Rotation paths and how fast each direction turns (degrees a step)
Each turn is a multiple of 5 degrees from 10 to 175, or 0.
Each row of a path follows its step; steps can be skipped.

step 3: [-7.4,-10.1,-16.8,10.3,-0.1,-5.8,-19.5,3.9,-11.2,16.2,-0.5,-9.4,7.5,-9.9,-2.9,-0.4,-5.4,-23.0,-4.9,3.9,8.5,-15.6,-12.1,20.6,-19.0,-18.4,-6.3,0.2,16.4,-11.8,17.6,2.2,10.7,-21.1,19.4,5.0,2.1,-20.3,9.9,2.7,-17.5,-18.0,-4.0,-1.5,1.9,4.7,-23.7,12.9,15.8,8.5,0.9,-6.1,-5.5,-4.6,-17.7,14.8,13.2,1.8,8.5]
step 4: [-6.6,-16.2,1.8,-19.7,-5.6,9.5,-8.0,-8.1,4.5,-11.9,-28.5,-4.7,4.4,-11.1,-3.8,12.2,7.5,-24.9,-6.8,22.2,-1.3,-0.7,6.8,-6.5,-0.9,-17.3,35.8,7.8,-8.8,13.8,-8.6,10.2,9.8,19.8,7.4,10.3,6.4,-15.1,4.0,0.8,5.5,-4.9,2.4,1.9,-18.7,-5.2,2.1,9.3,12.1,-6.1,7.1,1.7,-24.5,14.1,23.0,8.4,-7.0,11.5,-1.0]
step 5: [-1.6,-9.4,-9.7,9.3,-4.0,-18.7,6.9,-14.4,-1.9,20.5,-11.3,1.8,17.7,-8.0,-12.3,9.7,-14.9,-12.4,-6.4,12.6,16.0,-1.5,3.3,19.5,-10.1,11.2,2.8,-8.2,5.6,-10.4,-10.6,-10.1,-0.2,6.5,-15.9,-2.3,-17.6,-2.2,-0.9,23.6,14.3,-32.3,5.0,-7.3,10.5,-1.4,9.5,16.6,14.6,-8.3,11.1,6.9,-4.5,-2.9,-25.4,-9.8,24.3,-0.3,8.7]
step 10: [-3.9,-10.1,-25.0,-5.6,3.0,-4.0,-8.5,-9.0,-3.2,12.5,-29.3,-11.1,3.9,-29.9,0.0,1.7,5.1,-0.4,-0.8,21.4,-0.4,-13.5,10.1,0.4,-23.5,-6.6,-1.9,-1.9,13.1,-2.1,4.9,7.7,-1.6,15.1,15.5,-2.3,11.5,-25.1,-16.8,-4.6,4.6,-19.3,7.0,2.4,4.6,13.5,7.2,-0.6,-7.7,2.1,-15.0,9.0,-29.2,4.6,20.6,-9.7,12.0,-0.8,3.3]
step 11: [1.1,-5.8,8.0,2.3,-10.8,14.7,-8.8,-6.5,8.7,12.4,-3.6,-11.8,6.8,-6.7,-5.8,16.1,-18.2,-13.5,-27.5,-1.0,4.9,-10.1,12.1,18.9,2.3,-13.5,13.0,-5.2,-2.0,-3.5,10.0,-10.4,25.4,-6.8,-15.1,14.4,2.2,-26.6,20.8,13.0,2.9,-8.8,-9.1,0.7,-5.6,9.8,-10.7,26.5,21.9,2.7,9.3,-6.9,-0.7,6.0,-15.1,9.5,10.1,2.8,20.0]
step 12: [-0.1,-16.3,-20.0,0.0,-2.2,8.3,-0.6,5.1,-1.6,-15.4,-19.0,-1.6,3.0,1.5,7.1,7.7,-2.2,-21.3,0.3,22.7,5.2,11.1,-14.3,-16.5,-11.4,0.9,15.5,14.6,26.0,-2.0,3.3,2.3,3.6,14.0,19.1,-4.0,-7.4,6.3,1.1,16.7,3.3,-36.0,13.7,10.0,-5.6,-15.5,13.3,12.4,15.8,-3.5,10.1,17.1,-12.8,14.6,1.6,-1.4,-7.2,15.2,-1.5]
step 14: [7.9,-12.0,-0.3,-1.1,3.9,10.4,-8.1,-14.0,5.1,-10.6,-10.8,-32.6,5.7,-11.9,3.6,27.5,-3.9,4.8,-7.1,-2.4,-5.4,-17.4,8.0,-1.4,-6.4,-13.2,9.6,-3.6,18.3,23.1,2.1,-12.4,2.2,13.9,8.6,6.9,2.4,-21.7,6.9,10.4,0.9,-22.3,-7.4,18.9,2.3,21.2,-9.3,13.7,15.0,-4.5,-0.2,18.1,-12.4,5.8,6.2,-6.6,-2.0,4.1,22.1]
step 17: [-7.9,-4.3,1.5,10.4,8.4,-0.3,2.7,6.2,-1.0,-0.2,-18.4,-22.3,20.5,-7.5,-4.9,15.7,-14.0,-3.6,-10.2,-5.5,6.9,-5.1,-11.5,14.1,-1.2,-10.9,17.5,3.5,18.2,3.4,-10.2,3.0,-19.3,-5.7,-2.0,-2.5,7.0,-15.2,4.7,20.4,22.7,-15.2,-2.6,4.6,9.7,-9.4,-8.0,29.8,0.5,-5.2,2.1,4.0,-18.5,-10.0,12.9,10.0,18.7,-17.7,31.3]
step 18: [-6.5,-3.9,-25.9,-4.0,-15.3,12.1,-19.5,-7.9,3.4,12.5,-17.7,-14.0,-3.0,-10.6,-4.4,1.8,14.8,8.0,-10.5,25.9,1.5,-16.6,14.7,-2.1,5.8,8.2,-4.0,-6.9,20.0,2.7,3.5,3.6,16.2,10.6,4.9,0.6,-9.2,-22.9,-5.0,15.3,-22.3,-23.8,3.8,14.6,-11.2,4.2,13.7,6.0,6.2,-7.7,-1.0,4.6,-1.1,4.4,-0.7,-3.0,-0.6,31.9,12.9]
step 19: [-16.6,-24.8,5.2,-1.5,-12.4,0.5,11.5,4.0,7.8,-4.1,-3.5,-4.1,6.3,-12.0,12.9,7.1,-23.2,-31.4,-16.0,1.5,-6.9,-4.9,9.1,14.5,-7.6,0.6,34.3,-3.3,8.1,-11.5,20.3,-3.7,17.4,-6.0,6.7,12.6,14.5,-5.7,3.6,1.8,7.3,-25.0,12.1,-8.9,16.3,8.4,6.4,24.2,7.2,12.8,5.9,-3.4,6.2,-2.5,0.5,0.1,1.8,-12.1,-7.3]
[-2.2,-3.0,1.1,0.6,0.7,-0.6,0.3,-4.6,4.0,-1.2,1.6,9.0,-0.8,0.2,2.7,-1.1,-0.7,-4.9,2.5,0.2,0.7,-0.6,2.3,-7.9,-3.0,4.8,10.2,3.2,-1.6,-0.4,4.1,0.2,4.1,-0.6,-1.2,-0.4,-5.4,0.7,4.6,1.0,4.1,2.4,0.1,-0.5,-3.4,-7.6,-1.4,1.8,-0.4,-1.9,-2.3,-1.2,-2.2,1.0,-6.4,-0.2,-1.8,-1.3,-0.8]
95
[0.0,-3.0,-3.6,-4.5,0.2,0.1,0.8,-2.4,4.7,-2.0,-0.2,2.7,-1.1,-4.9,0.3,-7.1,-0.5,2.0,-3.8,-1.6,5.4,1.3,6.3,1.5,-0.5,2.1,-5.2,-1.8,1.7,1.7,-0.2,-1.4,4.9,-4.4,-2.0,-2.7,1.0,-3.2,-6.3,4.9,1.5,-0.7,1.5,-5.1,4.2,3.3,-2.0,-6.4,4.9,-5.5,-0.9,-3.1,0.8,0.5,-4.5,1.1,1.5,-2.5,-4.3]
135
[-4.6,2.9,1.4,2.1,-2.7,-0.1,3.9,1.4,0.7,0.3,0.1,0.8,0.7,5.5,-3.1,0.6,-2.5,0.0,-3.2,-0.1,1.2,5.7,0.5,3.3,3.1,-1.1,2.3,-3.7,-4.4,-2.9,5.0,3.8,1.4,-4.4,2.4,-3.6,-1.5,-7.3,-1.2,-4.4,6.8,0.6,-0.4,-2.4,3.9,-3.0,-3.1,4.0,-0.3,-3.5,7.1,-3.0,0.9,-7.7,4.5,-2.6,0.0,-1.8,0.7]
175
[1.1,1.0,-3.3,-3.3,-4.7,4.2,5.5,1.9,2.8,1.1,2.2,-2.8,2.6,-1.7,2.7,-3.1,-6.4,-0.4,0.2,-7.1,-1.2,-3.8,-4.3,5.2,1.0,0.8,2.1,1.7,-6.7,-3.1,-6.7,4.3,-1.7,1.4,0.4,-0.2,-0.1,-2.0,0.1,5.0,0.2,1.7,4.5,-1.7,-2.9,-2.1,0.3,5.1,-1.4,5.3,-3.7,-4.5,1.3,-1.3,-3.4,4.1,3.3,-3.6,-1.1]
175
[0.9,-0.8,-4.3,-0.1,5.9,-4.9,0.7,1.5,-1.7,5.1,3.6,1.2,-1.6,-2.0,5.2,-9.0,-5.3,2.0,-1.1,0.0,0.0,-2.6,-7.0,-2.2,-0.5,-1.6,6.4,-2.5,0.4,-3.8,4.1,-1.6,-2.6,1.0,0.8,0.2,3.4,2.1,2.3,2.1,-3.4,-4.6,-0.7,1.3,1.0,0.0,1.9,-3.1,2.8,-0.9,5.6,-4.9,2.6,-2.1,4.3,-4.0,-2.7,2.2,-4.4]
110
[-0.2,-3.1,2.7,0.0,0.8,-1.8,-1.5,0.6,4.1,6.1,2.2,1.8,1.6,-3.4,-5.3,3.0,-1.7,0.1,1.1,1.8,-2.5,-2.6,5.1,1.4,0.0,-0.5,2.4,1.0,-4.6,2.9,4.2,-1.1,-3.7,4.7,-3.7,-3.5,2.2,0.7,-3.5,-4.1,4.4,-2.8,-0.8,-6.9,-3.3,6.6,6.7,3.7,-3.9,1.4,0.0,-0.7,2.9,4.0,1.5,-2.1,0.4,-4.0,-7.0]
125
[-0.4,0.9,2.9,-1.1,-0.5,-3.5,-6.1,1.2,1.3,-2.7,0.3,-2.8,-4.3,2.8,4.3,2.2,1.5,0.8,4.7,2.8,2.2,0.3,-2.0,3.5,1.8,-1.9,1.4,0.1,1.5,-0.8,5.7,3.0,9.4,5.4,-1.4,-2.6,1.3,-1.6,3.5,2.5,-2.7,3.8,8.3,-4.3,-0.8,4.4,-4.9,2.2,2.6,2.4,-3.2,-5.0,3.5,2.8,2.7,-3.9,2.6,0.4,1.0]
95

step 1: [-14.5,2.6,18.5,18.0,17.6,4.9,0.4,1.4,21.1,-0.5,-38.4,-7.9,-16.1,-10.1,-11.1,6.8,19.2,8.9,15.8,8.8,-12.9,7.4,-0.7,-8.7,0.1,16.5,-6.5,-10.6,-5.6,18.9,-10.6,1.6,-29.6,-5.4,3.1,0.9,8.4,7.0,-2.8,-8.0,-3.4,10.1,-13.4,-1.0,-3.3,9.7,7.7,-2.1,7.3,13.7,-26.4,-2.7,9.6,14.2,10.4,-20.1,-19.1,-14.9,-5.6]
step 4: [-8.7,-13.2,24.6,17.7,-5.6,-15.1,15.0,-7.9,17.6,18.4,-35.3,-3.8,-6.5,-13.0,16.4,2.3,-11.8,-11.3,7.2,-3.9,2.5,-2.8,-20.1,-7.1,13.1,-0.1,-7.3,-7.0,-23.8,27.9,1.8,-21.1,-10.8,9.5,-3.7,-16.6,-1.8,14.1,3.0,4.7,3.0,-6.6,7.0,14.1,7.3,-1.7,9.0,2.6,-9.8,-2.4,-13.6,0.1,16.8,8.5,9.0,13.5,-14.8,-10.7,13.7]
step 7: [4.8,8.6,9.7,-8.0,-22.0,-13.5,-2.9,8.8,2.4,31.4,-25.8,-6.9,-8.9,-5.4,-21.0,-5.4,-9.8,-15.7,16.8,6.9,4.3,3.6,0.4,-11.4,45.9,-4.0,2.4,4.4,-22.3,9.3,18.7,0.3,-6.9,1.5,-9.5,-4.9,1.3,8.2,-12.0,-3.0,-16.3,-4.7,-7.0,6.2,6.5,-11.0,12.3,-4.3,-12.2,-6.6,-2.3,-10.4,0.2,9.4,-8.8,-16.4,-17.6,15.1,-6.7]
step 8: [-12.4,3.6,-0.7,31.2,-4.7,2.1,9.4,-13.8,0.2,9.2,-18.7,-13.2,-24.9,10.0,1.6,4.8,-5.7,2.3,-10.7,13.0,-15.3,12.0,11.1,-15.9,13.0,-8.4,-6.4,-2.9,11.5,5.5,-7.7,-2.0,6.2,5.2,6.5,-16.1,-3.5,1.9,-22.5,3.7,-12.5,-22.2,13.9,-4.5,-1.4,13.1,-1.1,-8.8,8.8,-26.6,-25.2,3.4,7.3,-10.3,-11.4,-15.7,-27.5,-10.4,15.6]
step 10: [-16.6,-1.6,-1.4,-7.9,6.3,2.3,-20.0,-7.1,0.2,4.1,-13.1,-4.8,-4.7,-5.7,-8.6,0.0,-0.7,12.2,16.0,5.6,-14.9,1.0,5.4,-9.8,16.2,-10.7,-1.5,29.7,-18.8,20.7,-11.0,8.7,-13.3,42.4,-11.9,15.9,-2.7,1.2,-10.5,-11.1,-11.4,-8.2,-2.5,11.5,21.7,-10.6,30.0,-1.5,10.6,3.5,4.0,-0.9,-3.2,11.4,0.6,9.7,-19.7,8.7,3.5]
step 12: [-16.9,6.6,-3.7,12.0,10.3,-2.0,8.9,-1.6,14.4,6.6,-4.9,-29.9,9.6,-0.8,-4.2,-1.6,1.2,5.9,9.9,8.0,-16.6,-1.3,-1.2,1.4,-15.8,1.1,1.2,-14.0,8.0,8.7,0.9,-9.0,-20.1,-7.5,-2.8,-31.4,6.1,-7.9,-13.1,-20.3,2.2,-15.5,-10.0,3.4,-15.7,-15.0,5.5,-23.0,3.0,19.5,-15.5,14.9,-11.9,14.6,6.4,-6.2,-42.0,-5.7,2.2]
step 13: [-14.1,12.3,22.1,11.3,-14.3,2.9,-5.6,-20.3,-13.0,-10.0,-18.7,-5.4,-4.6,9.2,-8.3,-15.7,-9.1,-3.7,17.2,7.8,-0.5,4.0,-10.1,-2.8,-9.9,-4.7,-6.3,12.7,-8.5,6.5,-5.6,-22.1,-32.1,15.4,16.3,-5.3,2.0,18.7,14.7,-14.8,-13.9,-22.9,-5.7,-7.0,9.2,-12.8,28.0,-9.8,15.0,16.9,3.5,-13.5,-13.5,1.0,-13.8,1.9,5.1,4.6,-7.9]
step 15: [-7.8,-17.2,4.3,13.6,-2.2,6.1,7.8,-13.6,7.6,36.5,0.1,-23.6,3.3,3.3,18.6,-11.1,-4.8,-9.5,-8.3,-9.3,-7.4,8.9,-4.6,11.2,5.8,-23.0,15.7,0.6,-23.8,15.8,11.2,-19.8,9.5,3.2,17.3,-25.0,-11.5,-4.2,-1.7,3.1,11.6,-18.6,8.1,3.4,-11.3,-17.1,4.9,-11.6,3.8,3.7,-4.8,-3.3,10.6,10.9,5.4,-9.8,-18.9,16.1,17.9]
step 17: [-26.0,-17.1,-10.1,5.1,-13.4,24.8,-8.9,-4.1,-6.7,-5.3,-17.0,-21.9,-10.6,17.9,-10.8,6.5,-9.2,-8.4,0.9,22.7,-12.9,9.8,28.1,0.8,-2.0,-5.4,14.9,16.7,-15.6,8.6,-5.4,-0.8,-16.8,-11.7,5.7,7.7,-8.0,1.8,-0.9,4.1,4.9,-4.5,-14.0,-1.4,26.8,-11.1,7.6,-10.4,8.4,-10.5,-4.8,-10.8,-11.1,-21.2,22.0,-1.7,0.5,-14.1,1.1]
step 18: [4.1,-3.9,1.3,1.1,-9.3,1.0,-5.6,-0.2,2.4,18.8,0.8,-17.9,4.8,-6.3,-27.3,10.1,-9.7,2.3,-4.3,5.4,-2.6,-1.0,14.8,9.1,26.0,-18.8,13.9,17.0,-23.5,-13.5,34.7,1.1,1.2,0.3,-0.6,-25.0,9.8,-1.2,-20.0,-9.2,-1.7,-6.7,3.7,7.0,-1.8,-22.0,1.0,-12.0,31.1,7.5,6.8,3.1,-4.9,-12.4,-4.4,-2.7,-9.7,22.4,-6.4]
[3.4,1.3,7.6,2.1,0.1,0.8,5.7,3.1,2.1,1.6,-0.3,0.3,1.1,-9.8,-0.1,-1.1,2.1,0.6,-4.3,-1.9,-3.4,6.6,-4.9,-5.5,-0.6,-1.4,-1.1,0.1,-1.3,-2.3,-2.4,2.0,0.5,-4.9,-3.5,-0.4,-6.5,-3.1,-3.0,2.0,1.6,-5.6,0.7,-1.4,2.5,-2.8,0.3,-4.6,-2.6,-4.4,5.6,4.0,-1.1,-0.1,1.8,-1.4,0.4,3.3,0.6]
95
[-2.7,2.0,-1.4,1.4,1.2,-3.6,3.1,-2.4,4.0,-12.5,2.4,3.6,1.9,-2.2,0.9,-2.1,1.4,3.6,1.2,-2.4,-7.4,-5.6,3.8,-0.9,1.4,0.3,-2.8,-3.5,1.1,-1.7,2.3,1.7,-2.4,0.4,0.3,4.2,-4.9,3.9,-2.6,0.7,2.3,0.1,3.8,2.7,0.4,-1.6,2.3,-3.9,2.3,4.9,-2.6,-2.8,0.7,7.0,0.9,-1.9,-1.5,4.1,-1.4]
35
[5.6,0.8,2.1,3.8,0.3,-1.3,-4.2,-1.0,0.2,2.4,-1.5,1.4,1.8,1.6,6.7,-0.7,2.2,3.1,4.2,3.0,0.2,1.1,-0.7,-8.9,3.6,4.1,-0.6,-4.3,-4.7,1.6,0.2,1.7,-2.0,2.0,-4.4,-0.2,2.3,2.2,-4.4,0.1,-1.1,4.3,3.2,-0.9,-3.0,7.6,-3.6,-4.0,-1.7,-3.0,0.3,-0.7,1.7,5.9,0.8,1.9,4.0,-6.6,-4.1]
10
[0.9,1.0,1.8,-1.0,-4.4,-3.9,2.6,-5.0,1.4,2.1,-6.1,-0.2,3.0,-0.4,-5.3,-1.3,-3.2,2.1,-3.4,2.8,-3.4,-0.9,2.2,2.5,2.7,-1.3,-4.7,-0.2,1.7,4.2,3.7,1.2,5.2,-1.9,1.6,-3.2,1.6,5.4,8.7,-1.9,6.5,1.3,2.1,-1.4,0.6,2.2,-3.0,-0.8,0.3,0.0,5.3,5.0,-1.9,2.5,-3.6,4.5,6.0,1.7,-3.2]
160
[1.6,-5.3,-3.3,2.5,-0.6,0.6,-1.9,-1.9,2.3,2.0,4.4,1.4,-1.6,5.2,-0.4,-4.5,1.8,-3.2,2.2,-1.1,-1.6,1.9,4.6,3.4,-4.0,8.2,-1.4,3.6,1.5,-3.5,3.1,-0.9,3.2,-2.6,-0.2,-4.3,-3.3,-1.0,-3.3,-5.1,2.5,-2.5,3.6,6.0,-6.1,1.7,-2.9,-3.9,2.4,-1.8,6.7,3.3,-0.2,-1.9,5.9,-0.5,-2.8,1.6,-0.6]
120
[1.2,3.4,3.4,-0.6,0.3,-2.7,1.6,1.9,-3.5,-3.5,7.1,-2.8,-3.2,-1.4,-5.9,-2.8,0.4,-2.3,1.9,-0.5,2.2,2.5,1.1,-2.1,1.2,4.0,1.5,0.2,-0.6,-0.8,0.9,-2.3,-2.1,-5.6,-2.5,-2.4,11.3,7.3,1.2,0.1,1.1,0.9,-2.7,-4.5,0.9,1.7,0.6,-6.5,1.3,1.1,-3.5,2.0,-2.9,-3.1,0.4,-4.7,-3.9,2.5,-5.3]
60
[2.7,0.0,2.4,2.9,-2.7,-1.9,0.4,0.9,0.1,-1.2,-0.1,2.3,-1.5,-0.8,4.5,-4.4,-2.9,-6.7,2.8,1.9,0.0,-2.9,3.0,-2.3,-0.1,-3.3,7.5,1.9,2.9,3.4,9.1,1.0,-1.0,-2.7,2.7,0.0,0.8,2.3,-3.8,3.2,5.2,-6.3,-5.2,-3.2,-1.5,2.1,-0.1,3.3,-3.3,0.6,-1.4,-1.9,-0.5,0.1,5.3,2.8,5.3,1.6,6.8]
35
